Where one turn sends some rows of the set: a few examples, then the rows asked
Tid: [ 11 -25   4  20  37 -10  -1  29  12  15 -34 -27  21  17  26   6  16]
zaz: [  0  -8  -1 -18 -14 -27  18 -10   2  -1 -40 -13  -2  21  23  14   8]
Sut: [ -5   8 -12  17 -24 -22  -1 -12   0  33 -10 -26  21  27  -5  17  -3]
Bak: [  1 -20  13  27  41 -11  -2   7   9  -2 -27 -11  16  34   8   6  19]
zoli: [ 21 -17  -9   5  39 -12   5  16  14  18 -19 -23  32  39   7  21  18]
funuf: [  8  12 -16  37   5 -26   7   9   0  16 -19 -19  -3 -12  24   7  -9]
Dus: [ 25 -12  14 -17  10 -21  13   3   4  -2 -56 -13  13  15  20   9   1]
Tiv: [ 13   6 -28  33  28 -33  19  -4   5   7 -17 -18  -7   5   4  17  -7]
kezi: [ -7  -6   0   1 -21 -16   1   6  20  28 -15 -41  30  14  30  14   5]
Nuver: [  4   2  14   1 -20  -7  -3  -9  15  23  -6 -24  40  32  10  17   2]
kita: [ 14   6 -12  -4 -15 -21  13 -13  24  25 -12 -46  31  14   4  23 -11]
bepu: [ 23   6  -5  -1  -2 -24  10   6 -13   7 -47   7  -2  20  22  14   3]
fuzum: [ -6 -34   7   3  22 -12   7   4  12   4 -15 -36  31  29  -9   3  16]
Ros: [ 10  16   0  36   2 -25   6 -16   2   0 -19 -18   5  -5   2   3 -20]
fiv: [ 24   5   3  41  28 -26  12  12  -6  11 -29 -16  14   5 -14   9 -18]

Tid turns into funuf
Sut turns into fuzum
Dus turns into bepu
And these:
Bak turns into Ros
zoli turns into Tiv

Where one turn sends some rows of the set: a few examples, then the rows asked
Dufef: [  0 -12 -22  -5   3  -8   9 -14  -1   4 -17 -35  37 -13  -1  -6  -3 -11
 -14 -17 -15 -20  21 -14  22  19  -7  -9   4   2 -13]
zirot: [-15 -22 -17  -6  10 -13   5 -16   5   8 -18 -41  24 -11  -9  -5   6  -4
 -11 -18  -8 -17  20 -14  22   9   7  -9  11   0  -1]
bupi: [ -2   4   3  13  25   4  -9   4  28  14   4   1  21   4   8  -8  -2  17
  26 -12   1   3   9 -25   9 -21 -14 -27  22  -2 -13]
Nenod: [-15  -8  -3  13   2  -8  40  -1 -16  18   7   5 -19  -2  23   6  10  12
  17   0 -19 -18   4 -14  35   9 -13  -9  25  -1 -24]
Teni: [ -3  -3   5  19   9   1  -2   6  32   3   0  -5  18  -9   1   3  -3  20
  23  -7  -7  -4  -3  -5   9 -15 -19 -36  24   2  -8]
Gabo: [ -2   9 -14   9  -3  10   2   8 -13   0  11  14   6 -25   2   9 -20 -29
 -20   1   3   1   1   9  -6   9  -3  26  -1 -14 -11]
Tob: [-11  -3   1  15 -19 -29  12   0  33  13   8  -3  -8   7  -3 -12  16   1
  19   4  -1 -17  37   1  20   5  -4  -1   2  15 -37]
Pep: [-21 -17  10  30  -9  -1  24   2  -2   1   9 -10   5 -26 -16   4  -5  -5
 -11   8  12  12   6  20 -14  -4  17   3  -5   2   3]
fugom: [  8 -13 -15   6  25  36   4  -5 -23   5   7   7   2   6  -6  -8  -4   0
   1 -16  24  -5  -3 -10  -7  -7   6  12 -19  13   6]
suzuv: [-13 -12   0  10 -16 -24   7  -2  35  15   2  -6 -20  11  -5 -11  21   5
  19  -4   1 -14  29   3  16   1   0  -3   7  13 -33]
megup: [ -4 -11  -2   4  27  17   4   4 -18  17  14   1  -3 -13  -6  -6  -9  -7
   3 -18  19  16  10  -3 -16 -15  25  19 -11  -6  -9]
Veviz: [ 10  10 -15  11 -21  20  14  11 -20 -13  11  14   6 -23   2   9  -7 -17
 -14  -1  12   3  -8   3  13   6 -11   4 -13 -12 -19]
zibid: [-14  -9 -20  -4  17 -11   0 -14   9  16 -18 -26  36   1  -4  -1   4 -10
 -13 -15 -11 -19  28 -24  25  20  -1   4  -2   7  -2]
dege: [-29 -13   7  22 -12   1  14   6  -4  -7  11  -5  -6 -23 -18   8  10   2
  -9   8  27  11  -3   5  15 -12  20  -4  -5  -7   8]
bimi: [-14  -8   0  12  19  -4  39   2 -16  24   9  11 -15   9  24   7  13  16
  21  -5 -17 -18   8 -19  34  11 -12  -3  15   4 -21]
Riku: [ 12   3 -17  15 -12  22  12  -5 -31 -18  14   1  13 -23  -3  -5 -19 -20
 -17   6  16 -14  -6  -1   7   0  -8   5   0  -2  -1]
tani: [  5 -10  -6   3  19  32  10  11 -18   6   9   8  -3  -5  -4  -2  10   6
   8 -23  29  14   0  -7  -1 -13  12   2 -30   1 -14]
met: [-20 -23  -2  26  -5  12  16 -15 -12  -6   7 -12  -3  -8 -20  -5   2   4
 -13   9  28  -1  -2   0   4 -13  15   1   4   6  22]
Kebob: [-16  -3  -4  17   8  -6  42  -1 -12  21   7  11 -11   5  24   7  11  13
  17   3 -17 -19   8 -20  37  13 -14  -4  17   2 -24]
mon: [-23  15  -9  21  -2   8  12   5   7  12   3  24   8   8   1   4  12  -5
 -15  13  32  15  14 -18  18   2   4  22 -25   0   0]
serak: [  0  10  -6  13  -1   1 -11   5  35   2  -1   4  15  -7   9   6  -6   4
  10  -2  -9  -6  -6 -11  15  -5 -30 -24  38  -8 -12]
dev: [  9  -3  -8  -7   0 -13  -8  10  14  11  11   6 -17   3   3 -11   7  -5
  29 -21  -8 -25  22   5  17   4  -7   4   0   7 -44]
bogi: [-18 -17   0  15  10  -5  41  -1 -13  22   5   4 -20   4  20   9  15  19
  21  -3 -17 -16   5 -14  32   7  -8  -9  21   3 -19]
nilev: [-18   0  -8  24   1  11  20  -5   9  22  -1  16  11   8   3   1  -5 -12
 -19   8  22  21  20  -6 -15   6   3  26 -18   3 -11]
fifit: [-16   7 -15  30   1  13  15  -8  -4   5   5  15  21  11  -6  -3  -6  -8
 -20  20  29  -6  15 -16  12   6  -2  23 -17  15  11]
sobi: [ -4 -23 -22 -10  21  -2   5 -14   3  14 -21 -34  28   1  -4  -4   8  -3
  -4 -29 -11 -14  19 -18  13  14   1  -9  -4   7  -9]
vozav: [ 12  -4  -8 -10 -11 -16  -3   5  11   7  14  -4 -21  -7   3 -16   7  -8
  26 -17  -5 -23  25   3  17   0  -5  -3  11  -1 -47]
kug: [  1  14 -10  18   6   6  -1  -5  37  13  -4   7  22   9  16  -5  -4  10
  11  -2   2   4  11 -28   9  -9 -29 -23  23  -4 -21]

megup turns into Pep
Dufef turns into zibid
dev turns into suzuv
And these:
fugom turns into met
bogi turns into Nenod
dege turns into Veviz
Teni turns into serak

